Each row of this table is followed by its label. One hidden rule gives the labels. It looks at one to three of the table's principal directions, none of them among the few with the most spread.
[25. -16. -11. -40. 28. 2. -3. -39. -6. 30. 7. 21. 11. -31. 23.
 -21. 33. 9. -17. 20. 1. -36. -15. 63. -20. -14. -31. -18. 35.] QP
[25. 55. -23. -29. -46. -7. 25. -24. 6. 42. 12. -20. 31. -23. -14.
 4. -18. -54. -3. -12. -58. -28. 45. -7. 28. -10. 12. -28. -42.] Qb
[14. -8. 5. -21. -17. -23. 45. -3. -10. 22. -48. -1. 6. -23. -5.
 -39. 59. 26. -46. 34. 15. -17. 5. 15. -22. -18. -66. -46. 6.] Qb
[29. -24. -12. 12. 69. 14. 8. -29. 21. 3. 35. 58. 25. -28. -12.
 42. 16. -32. 42. 7. -4. -56. -20. 58. -27. -7. 22. 78. 33.] SL
[19. -39. -6. -10. 45. 4. 10. -13. 5. -7. -31. 47. -4. -7. 16.
 -21. 74. 60. -30. 58. 55. -20. -37. 41. -44. -25. -59. 9. 50.] Qb
[25. -21. 21. 8. 35. -36. 64. -28. 9. 25. -13. 33. 17. -53. -36.
 -13. 58. -31. 1. 0. 11. -50. 3. 50. -39. -6. -26. 20. 7.] MH
[-15. -16. 1. 18. 13. 16. -22. 20. -4. -25. 2. 7. -6. 22. 6.
 19. -15. 15. 15. 1. 8. 18. -16. -14. 6. 14. 15. 29. 12.] SL
[3. 21. -4. -7. -10. 1. 4. 2. 5. 5. 7. -10. -1. 1. 1.
 -1. -9. -7. -4. -2. -7. -6. 8. -5. 9. -9. 5. -7. -19.] SL
[17. 12. -20. -10. 8. 25. -12. 9. 27. -7. 35. -12. -4. 7. 15.
 24. -37. -8. 19. 5. -15. -8. 6. 4. 3. -34. 33. -7. -9.] MH
[2. -52. 8. 30. 55. -4. -9. -14. 15. -20. 4. 44. -21. 2. 3.
 8. 40. 26. 20. 8. 55. -2. -43. 26. -55. 0. -7. 38. 56.] MH
[22. 18. -16. -38. -16. 4. 21. -5. 7. 25. -2. -19. 11. -18. 7.
 -15. 12. 8. -30. 29. -17. -32. 15. 26. -3. -44. -35. -47. -8.] SL
[25. -25. 2. 9. 30. -13. 36. -9. 16. 10. 8. 21. 8. -29. -14.
 15. 21. -27. 25. -2. 3. -34. -6. 29. -35. -9. 8. 15. 16.] SL
[49. 32. -47. -41. 20. 26. -5. -52. 18. 42. 53. 27. 42. -33. 11.
 34. -13. -52. 24. 8. -54. -69. 10. 54. 9. -23. 28. 24. 5.] QP
[35. -56. -2. 22. 75. -7. 27. -38. 24. -2. 2. 75. 19. -34. -19.
 22. 58. -12. 31. 19. 26. -42. -24. 57. -57. -8. -3. 62. 56.] QP
[-1. -4. -1. 10. -12. -9. -4. -9. 8. -8. -12. 5. -7. 10. -5.
 -7. 10. 9. -5. 0. 13. 24. 6. -20. -8. 1. -3. -11. 4.] QP
[-13. 43. -18. -29. -48. 16. -33. 18. -5. -2. -3. -41. -24. 36. 36.
 -21. -25. 38. -34. 12. 4. 32. 3. -39. 29. -14. -8. -55. -25.] QP
[2. 4. 11. -6. -16. -24. 30. -12. -13. 27. -12. -7. 12. -26. -17.
 -16. 19. -21. -11. -11. -13. -20. 11. 13. -4. 8. -23. -15. -6.] MH
[0. -9. -3. -12. 7. 2. -9. -1. -3. -6. -20. 9. -16. 10. 21.
 -23. 33. 46. -28. 29. 36. 7. -21. 6. -15. -11. -35. -14. 19.] QP
[10. -31. -13. 26. 43. 26. -15. 14. 17. -23. 35. 24. 1. 10. 7.
 57. -29. -19. 60. -6. -3. -9. -24. 3. -15. 6. 57. 54. 28.] QS
[-10. -8. 6. 13. 28. 5. -23. -23. -2. -8. 12. 28. 8. -2. -10.
 6. 3. -4. 9. -9. 2. -1. -7. 21. 4. 15. 4. 45. 14.] QP
[-9. 31. -11. -23. -33. 14. -21. 17. -1. 2. 11. -41. -14. 19. 21.
 -9. -31. 16. -19. 3. -11. 11. 8. -16. 22. -20. -3. -41. -22.] Qb
[-22. 33. 8. -10. -44. -7. -12. -5. -18. 16. 7. -38. 8. -1. -12.
 -14. -33. -22. -13. -31. -38. 13. 31. -13. 38. 14. 0. -26. -32.] QP
[38. -26. 1. -1. 47. -12. 48. -31. 12. 23. 4. 43. 36. -52. -26.
 12. 36. -42. 19. 8. -16. -58. 6. 58. -26. -9. -3. 35. 16.] SL
[44. -48. -10. -18. 54. -9. 16. -53. 12. 29. 14. 46. 15. -47. 7.
 -1. 48. -13. 15. 13. 8. -47. -19. 76. -55. -15. -14. 1. 59.] Qb
[47. -8. -36. -23. 37. 20. -1. -23. 24. 13. 28. 31. 6. -13. 30.
 25. 10. -8. 24. 24. 3. -38. -20. 33. -27. -26. 24. 8. 29.] Qb
[9. -15. -2. -7. 18. 16. -5. 31. 23. -22. 13. -20. -28. 13. 27.
 1. -16. 28. 2. 18. 23. 8. -11. 4. -19. -41. 10. -31. 3.] QP
[-20. -6. 24. 53. 3. -23. 18. 0. 4. -19. -13. 20. 2. 3. -46.
 13. 8. -24. 20. -28. 11. 16. 8. -28. -3. 31. 14. 52. -11.] QS
[-5. 20. -21. 9. -23. 10. -35. -34. 1. 3. 19. 10. 22. 11. -15.
 23. -28. -30. 19. -21. -39. 17. 24. -20. 27. 21. 29. 23. -1.] QP
[16. 30. -17. -36. -27. 3. 3. -2. 12. 17. 5. -31. -10. -1. 20.
 -21. -4. 14. -29. 17. -4. -7. 14. 3. 2. -41. -17. -61. -19.] SL
[-20. 18. 7. 17. 3. 3. -24. -22. 1. -5. 22. 7. 11. 2. -25.
 9. -21. -22. 8. -26. -18. 4. 14. 5. 23. 13. 12. 41. -12.] QP
[7. -16. -3. -38. -21. 0. 1. 24. -29. 11. -29. -27. -7. 2. 43.
 -29. -1. 26. -23. 17. -1. 21. -6. -13. 7. 10. -12. -70. 6.] QS
[8. -53. 5. 24. 69. 8. 4. 7. 14. -22. 8. 44. -17. -1. 9.
 21. 35. 26. 26. 20. 52. -23. -53. 35. -53. -8. -2. 51. 52.] SL
[-35. 32. -2. 18. -53. 10. -45. 37. -2. -36. -3. -41. -36. 62. 19.
 2. -55. 21. 1. -22. 11. 79. 7. -92. 37. 22. 41. -23. -35.] QP
[7. -2. -6. 17. 13. 6. -20. -17. 32. -19. 26. 9. -8. 10. -8.
 15. -21. -12. 23. -13. 2. 20. 13. -6. -6. -16. 36. 9. -1.] Qb
[-39. 53. 20. -3. -90. -15. 10. 52. -16. -7. -33. -82. -20. 30. -11.
 -35. -39. 15. -45. -16. -16. 52. 44. -75. 48. -2. -17. -73. -74.] MH
[31. -40. -13. 1. 68. 15. -7. -5. 6. -6. 22. 50. -2. -8. 36.
 33. 5. -14. 50. 4. 21. -19. -44. 22. -25. 21. 54. 48. 39.] QP
[1. 3. -7. -10. 4. 4. -19. -30. -9. 13. 12. 13. 18. -10. -1.
 0. -5. -16. 3. -9. -22. -5. 6. 18. 14. 15. 4. 11. 9.] Qb
[39. -27. -3. -23. 26. -9. 36. -15. 3. 28. 4. 12. 22. -44. 3.
 0. 14. -33. 14. 5. -21. -38. 6. 45. -21. -9. 6. -18. 14.] MH
[16. 7. -14. -40. -18. 5. 1. 9. -2. 22. 11. -34. -7. -7. 32.
 -12. -14. 4. -11. 7. -14. -12. 2. 12. -2. -24. -4. -63. -2.] Qb
[0. 6. 15. -7. -15. -20. 44. 16. -4. 11. -29. -16. -2. -16. -13.
 -26. 31. 11. -31. 15. 10. -17. 8. 5. -10. -18. -43. -27. -17.] SL
[-18. 33. -6. -4. -36. 9. -9. 2. -20. 13. 5. -19. 22. 4. -13.
 11. -28. -21. -2. -14. -44. -6. 18. -14. 40. 18. 1. 11. -21.] SL
[-14. 38. 6. -39. -60. -15. 9. 6. -31. 27. -33. -46. 2. -3. 7.
 -51. 3. 17. -58. 4. -18. 11. 26. -15. 33. 1. -47. -71. -36.] MH
[-13. -31. 21. 20. 38. -7. 11. -17. -4. -6. -16. 35. 13. -19. -32.
 -10. 49. 20. -16. 16. 21. -25. -14. 49. -23. -5. -55. 45. 31.] QP
[-1. -14. -1. -7. 26. 21. -13. 29. 4. -22. 3. -3. -19. 15. 28.
 1. -4. 37. -5. 24. 25. 2. -24. 9. -6. -20. -3. -1. 10.] Qb
[52. -57. -20. -18. 105. 17. -1. -65. 25. 16. 33. 84. 26. -49. 11.
 17. 59. 0. 20. 38. 17. -75. -38. 118. -59. -32. -17. 56. 79.] QP
[9. -31. -6. 12. 37. -2. -18. -50. -4. 3. -1. 59. 19. -12. -7.
 7. 35. -5. 14. 2. 8. -4. -15. 27. -17. 27. -2. 48. 46.] QP
[28. -78. 28. -34. 40. -11. 57. 79. -12. -9. -43. -30. -39. -17. 60.
 -37. 25. 51. -12. 40. 54. 0. -39. 19. -51. -25. -16. -90. 21.] Qb
[15. 47. -8. -50. -60. -21. 23. -14. -3. 42. -14. -47. -1. -17. 9.
 -47. 5. -4. -48. 3. -21. -4. 37. -5. 13. -26. -33. -95. -39.] SL
[8. 9. -2. -25. -41. -10. 20. 33. -4. 11. -12. -50. -23. 5. 27.
 -20. -15. 8. -13. 1. 0. 15. 8. -30. -3. -13. 2. -82. -21.] QS
[-45. 29. 10. 53. -21. 7. -55. 1. -5. -33. 26. -1. -5. 43. -23.
 35. -67. -38. 43. -63. -21. 60. 14. -69. 51. 63. 75. 66. -31.] MH
[-7. 34. -11. 14. -12. 11. -26. -17. 12. -4. 32. 0. 11. 12. -16.
 28. -40. -35. 23. -26. -31. 7. 21. -18. 29. 9. 40. 34. -22.] MH
[-8. 15. 2. -7. -6. 3. 3. 2. -10. 6. -7. -3. 9. -3. -5.
 -8. 6. 6. -18. 8. -6. -12. 2. 7. 15. -1. -22. 8. -10.] MH
[-3. 15. -12. 9. -2. 14. -29. -3. 6. -8. 28. 1. -4. 17. 8.
 27. -36. -20. 29. -21. -12. 13. -1. -22. 15. 15. 47. 22. -6.] SL
[49. -35. -5. -38. 53. -9. 45. -38. 9. 36. -6. 38. 24. -60. 4.
 -22. 69. 4. -20. 42. 9. -73. -12. 96. -48. -42. -55. -12. 39.] Qb
[-54. -2. 38. 4. -62. -23. 25. 53. -47. -10. -85. -48. -11.
 18. -18. -61. 37. 72. -80. 25. 23. 38. 9. -37. 16. 7.
 -101. -55. -17.] SL
[-6. 19. -4. -10. -3. 5. -26. -12. 4. -4. 6. -2. -13. 13. 13.
 -15. -2. 20. -18. 3. 14. 14. -2. -2. 9. -8. -6. -8. -7.] Qb
[-13. -23. 11. -20. -33. 2. -3. 66. -31. -10. -25. -58. -28. 24. 47.
 -16. -38. 26. -3. -3. 1. 47. -9. -47. 14. 20. 17. -78. -6.] MH
[-8. 62. -13. -39. -77. -1. -23. -1. -23. 28. 7. -59. 4. 12. 22.
 -19. -61. -31. -14. -34. -56. 34. 42. -50. 64. 24. 33. -68. -56.] MH
[-10. 27. -30. 18. 7. 36. -52. -23. 14. -13. 45. 24. 13. 25. -7.
 48. -30. -11. 28. -6. -19. -8. -7. -3. 20. 2. 30. 69. 10.] QP
[22. 10. 1. -52. -22. -11. 26. 7. -1. 26. -14. -41. -8. -21. 25.
 -46. 7. 15. -42. 19. -5. -8. 20. 19. -2. -39. -32. -94. -21.] QP
[-5. 3. -5. 10. 34. 11. -15. -36. -4. 1. 5. 51. 25. -8. -18.
 11. 31. 3. -4. 13. 4. -29. -15. 36. 4. 10. -22. 75. 20.] SL
[-19. 5. 8. -1. -23. -1. -1. 12. -28. 5. -17. -13. 13. 2. -6.
 -4. -9. -3. -9. -7. -21. 8. 7. -14. 26. 26. -10. -1. -8.] SL
[13. 7. -11. -22. -25. -2. 9. -3. -15. 19. -14. -9. 20. -9. 7.
 -6. -8. -16. -4. 1. -32. 3. 20. -11. 20. 12. 6. -29. -10.] Qb
[26. -3. -5. -28. -11. -17. 45. -6. -4. 33. -23. -5. 10. -30. 2.
 -23. 41. 3. -25. 24. -1. -35. 4. 25. -23. -22. -43. -44. 6.] QP
[6. -15. -9. -2. 22. 6. -9. -29. -7. 12. 9. 30. 21. -15. -4.
 11. 16. -8. 9. 5. -10. -24. -11. 34. -7. 11. -9. 32. 31.] SL
[-42. 14. 34. 40. -62. -31. 31. 35. -14. -13. -43. -39. 0. 13. -54.
 -13. -7. -7. -17. -25. -12. 39. 39. -61. 21. 21. -20. -14. -43.] QS
[-6. 44. -18. -42. -59. 6. -42. -19. -17. 25. 15. -45. 1. 11. 25.
 -22. -46. -9. -20. -21. -44. 29. 30. -21. 45. 7. 11. -67. -25.] QP
[7. -7. -8. -15. 20. 18. 9. 26. -3. -2. -5. 3. -4. 2. 23.
 4. 14. 30. -10. 35. 17. -27. -27. 18. -10. -20. -20. 5. 12.] QP
[8. -10. -13. 1. 55. 29. -37. -24. 7. -6. 45. 39. 12. -3. 13.
 34. -18. -17. 36. -6. -8. -22. -23. 38. 5. 9. 38. 65. 25.] QP
[-24. 2. 2. 14. -17. 12. -41. 13. -8. -21. 13. -19. -7. 29. 7.
 12. -51. -6. 18. -27. -17. 47. 9. -37. 30. 26. 39. 1. -9.] Qb
[9. -18. 16. 15. 25. -14. 31. -1. 7. 1. 1. 14. 11. -24. -23.
 8. 9. -29. 19. -11. -3. -20. 6. 20. -14. 2. 9. 23. -2.] Qb
[-4. -49. 13. -7. 32. 3. -4. 12. -9. -15. -26. 11. -15. 1. 19.
 -26. 37. 58. -25. 35. 41. 7. -29. 30. -29. -14. -47. -17. 41.] Qb
[35. 19. -32. -5. 34. 6. -13. -90. 21. 35. 49. 63. 45. -37. -23.
 32. 15. -62. 31. -13. -36. -57. 9. 58. -5. 2. 22. 69. 21.] SL
[-21. -10. 26. 13. 10. -10. 5. 10. -2. -12. -11. -6. -14. 0. -15.
 -20. 18. 24. -20. 1. 26. 4. -7. 13. -10. -8. -33. 4. 1.] QP
[23. 1. 4. 10. 26. -10. 26. -14. 32. 1. 21. 11. 3. -22. -20.
 11. 2. -33. 20. -10. 0. -23. 14. 21. -19. -26. 21. 14. -12.] Qb
[3. -10. -13. 22. 50. 36. -28. 15. 34. -38. 36. 23. -15. 25. 11.
 41. -17. 19. 29. 17. 26. -7. -28. 10. -14. -29. 30. 56. 16.] MH
Here are more rows. What is the label of each one?
[28. -57. 19. 8. 76. -9. 50. 11. 23. -7. -2. 31. -8. -35. -5.
 0. 52. 16. 8. 31. 46. -51. -32. 68. -65. -41. -27. 19. 35.]: QP
[11. -1. -10. 42. 57. 19. 1. -21. 41. -27. 29. 59. 19. -2. -38.
 50. 10. -19. 34. 10. 8. -33. -5. 25. -13. -21. 22. 105. 7.]: QP
[-15. 49. 8. 15. -48. -26. 6. -28. -9. 21. 4. -11. 21. -8. -41.
 1. -23. -63. 9. -53. -44. 12. 43. -36. 39. 40. 26. 14. -47.]: SL
[36. 16. -21. -33. -11. -2. 28. -11. 7. 29. 0. -3. 14. -22. 12.
 -4. 7. -19. -6. 15. -20. -28. 14. 11. -2. -20. 2. -34. -11.]: Qb
[0. -28. 12. 15. 14. -12. 6. 10. 4. -16. -14. 9. -21. 7. 8.
 -7. 16. 16. 6. 1. 35. 21. -17. -13. -24. 7. 4. -5. 14.]: QS
[5. -18. 5. 23. 20. -15. 12. -29. 6. 3. -3. 35. 10. -15. -26.
 6. 30. -15. 13. -7. 9. -10. -3. 15. -23. 12. -5. 34. 20.]: QS
[37. -8. -21. -10. 48. 10. 1. -37. 30. 8. 27. 41. 5. -19. 8.
 14. 26. -4. 13. 20. 15. -40. -16. 49. -33. -32. 4. 25. 26.]: SL
[20. -11. -17. -24. 11. 18. 3. 25. 11. -5. 1. -11. -16. 8. 37.
 1. 1. 33. -7. 34. 18. -10. -18. 8. -19. -36. -5. -35. 13.]: QP
[21. 0. -27. -12. 20. 21. -24. -27. 12. 6. 33. 21. 15. -5. 13.
 25. -15. -18. 23. 3. -21. -17. -2. 22. 1. -6. 28. 18. 18.]: SL
[5. -7. 5. -7. 17. 5. -12. 19. 12. -10. 25. -20. -31. 8. 30.
 -1. -27. 3. 16. -12. 18. 10. -14. 1. -10. -12. 33. -25. -3.]: QP
[3. -37. 19. 34. 49. -22. 18. -31. 12. -9. -12. 56. 1. -18. -29.
 -3. 58. 3. 7. 3. 42. -12. -19. 30. -42. 7. -21. 54. 33.]: SL
[-11. 6. -6. 11. -2. 11. -27. -16. 3. -4. 22. 5. 11. 7. -12.
 18. -21. -14. 14. -15. -22. 4. 8. 2. 13. 6. 13. 24. 5.]: Qb
[-4. -21. 20. 7. 7. -16. 40. 18. -7. 1. -29. -1. 2. -17. -18.
 -15. 36. 16. -18. 17. 16. -19. -5. 17. -21. -10. -44. -4. 6.]: MH
[-12. 48. -8. -2. -46. 9. -6. 32. -2. -4. 6. -40. -7. 26. 6.
 12. -49. -14. 3. -15. -23. 19. 18. -56. 40. 6. 34. -14. -50.]: QP
[-17. 4. 11. 36. -16. -19. 12. -10. -9. -6. -25. 21. 16. 3. -40.
 7. 15. -18. 6. -17. -4. 16. 14. -31. 9. 36. -1. 41. -8.]: Qb
[-14. -19. 8. -18. -3. 2. -13. 32. -35. -5. -32. -10. -24. 18. 46.
 -27. 13. 48. -22. 16. 34. 24. -38. -17. 1. 27. -18. -28. 17.]: QP
[6. -49. 12. 39. 53. -7. 31. -10. 10. -10. -7. 52. 16. -22. -36.
 25. 48. -4. 23. 14. 21. -37. -22. 40. -45. -2. -21. 68. 44.]: QS
[-22. -7. -14. 11. 27. 40. -51. 4. -9. -21. 26. 21. 8. 24. 10.
 35. -20. 20. 16. 10. -5. -6. -30. 15. 15. 10. 6. 64. 30.]: MH
[-23. -11. 6. 16. 0. 9. -13. 14. -11. -23. -24. 9. -1. 20. -6.
 -2. 13. 36. -16. 17. 16. 19. -9. -14. 7. 8. -25. 20. 11.]: QP
[-27. -6. 10. 7. -6. 12. -9. 27. -14. -17. -17. -13. -1. 16. -6.
 -5. 1. 36. -22. 17. 5. 9. -5. -2. 11. -6. -35. 5. 3.]: Qb
[-13. 22. -18. -3. -27. 20. -34. 6. -2. -9. 8. -15. -4. 29. 12.
 9. -26. 17. -5. 4. -10. 20. 2. -26. 21. -2. 4. -6. -4.]: QP
[-38. 100. -11. -28. -111. 8. -31. 22. -32. 19. 5. -83. 8.
 33. 3. -12. -85. -28. -28. -39. -73. 41. 56. -79. 99. 26.
 23. -52. -89.]: SL
[-27. -8. 44. 23. -30. -38. 63. 47. -18. -3. -55. -33. -10. -9. -38.
 -32. 32. 16. -33. 0. 20. 4. 10. -20. -11. 1. -55. -25. -27.]: MH
[38. -4. -7. 2. 33. -13. 26. -51. 22. 31. 40. 32. 35. -50. -30.
 28. -2. -80. 45. -29. -41. -49. 22. 48. -14. -1. 39. 34. 3.]: QP
[13. 49. -13. -13. -63. -21. 20. -31. -1. 38. 2. -24. 31. -19. -30.
 -3. -23. -64. 0. -33. -64. 1. 60. -27. 33. 11. 19. -35. -45.]: QP
[-7. 36. -24. 28. -22. 8. -47. -55. 17. -1. 39. 22. 21. 16. -30.
 38. -38. -51. 37. -41. -40. 21. 29. -28. 28. 25. 52. 51. -7.]: QP
[-19. -12. 12. 15. -18. -11. -10. 5. -16. -8. -18. -6. -7. 13. -4.
 -9. -1. 8. -1. -13. 6. 34. 0. -27. 4. 28. -1. -9. 6.]: SL
[-16. -26. -3. 26. 80. 39. -50. -7. 8. -31. 43. 51. -4. 14. 7.
 40. 1. 24. 29. 12. 29. -29. -56. 53. -15. -1. 6. 105. 49.]: QP
[-16. -26. 25. 17. 6. 3. 10. 79. 0. -44. -22. -32. -40. 31. 24.
 -3. -25. 35. 5. 6. 38. 44. -16. -46. -1. -1. 24. -23. -18.]: MH
[36. 19. -25. -24. 14. 14. 4. -13. 28. 14. 38. 0. 5. -13. 15.
 18. -20. -27. 19. 3. -19. -30. 9. 21. -2. -33. 35. -7. -11.]: SL
[3. 3. -17. -2. 15. 31. -38. 21. 26. -26. 39. -15. -31. 31. 34.
 22. -41. 20. 20. 4. 16. 15. -17. -9. -4. -29. 38. -6. 4.]: Qb
[10. 14. 0. -24. -13. -5. 24. 5. -3. 17. -12. -15. 6. -15. 2.
 -18. 12. 5. -25. 15. -7. -20. 10. 12. 3. -19. -26. -29. -16.]: SL
[19. -2. 1. -13. 24. 3. 15. 4. 17. 1. 13. -2. -4. -14. 7.
 -1. 0. -3. 1. 9. 5. -22. 0. 26. -11. -28. 4. -7. -7.]: QP
[23. -1. -20. 5. 52. 16. -14. -50. 21. 10. 44. 53. 25. -22. -11.
 35. 10. -31. 32. 0. -11. -49. -12. 54. -13. -7. 19. 72. 27.]: MH
[-12. -44. 23. 39. 22. 0. 9. 64. 1. -51. -27. 1. -30. 31. 12.
 14. -11. 23. 26. 1. 42. 48. -23. -52. -11. 23. 38. 15. 1.]: Qb
[-24. -15. 5. 31. 37. 24. -23. 18. -9. -27. 12. 27. 5. 17. -6.
 35. -8. 9. 24. 2. 8. -9. -32. 7. 7. 21. 10. 82. 20.]: MH
[-11. -7. -6. 18. 15. 13. -39. -13. 4. -17. 20. 18. -4. 18. 2.
 19. -16. 0. 22. -12. 4. 18. -11. -6. 4. 16. 25. 34. 18.]: MH
[-6. 36. -13. -20. -43. 7. -12. 5. -5. 9. 0. -31. -3. 15. 11.
 -9. -20. 8. -21. 3. -17. 10. 16. -23. 24. -9. -7. -36. -23.]: QS
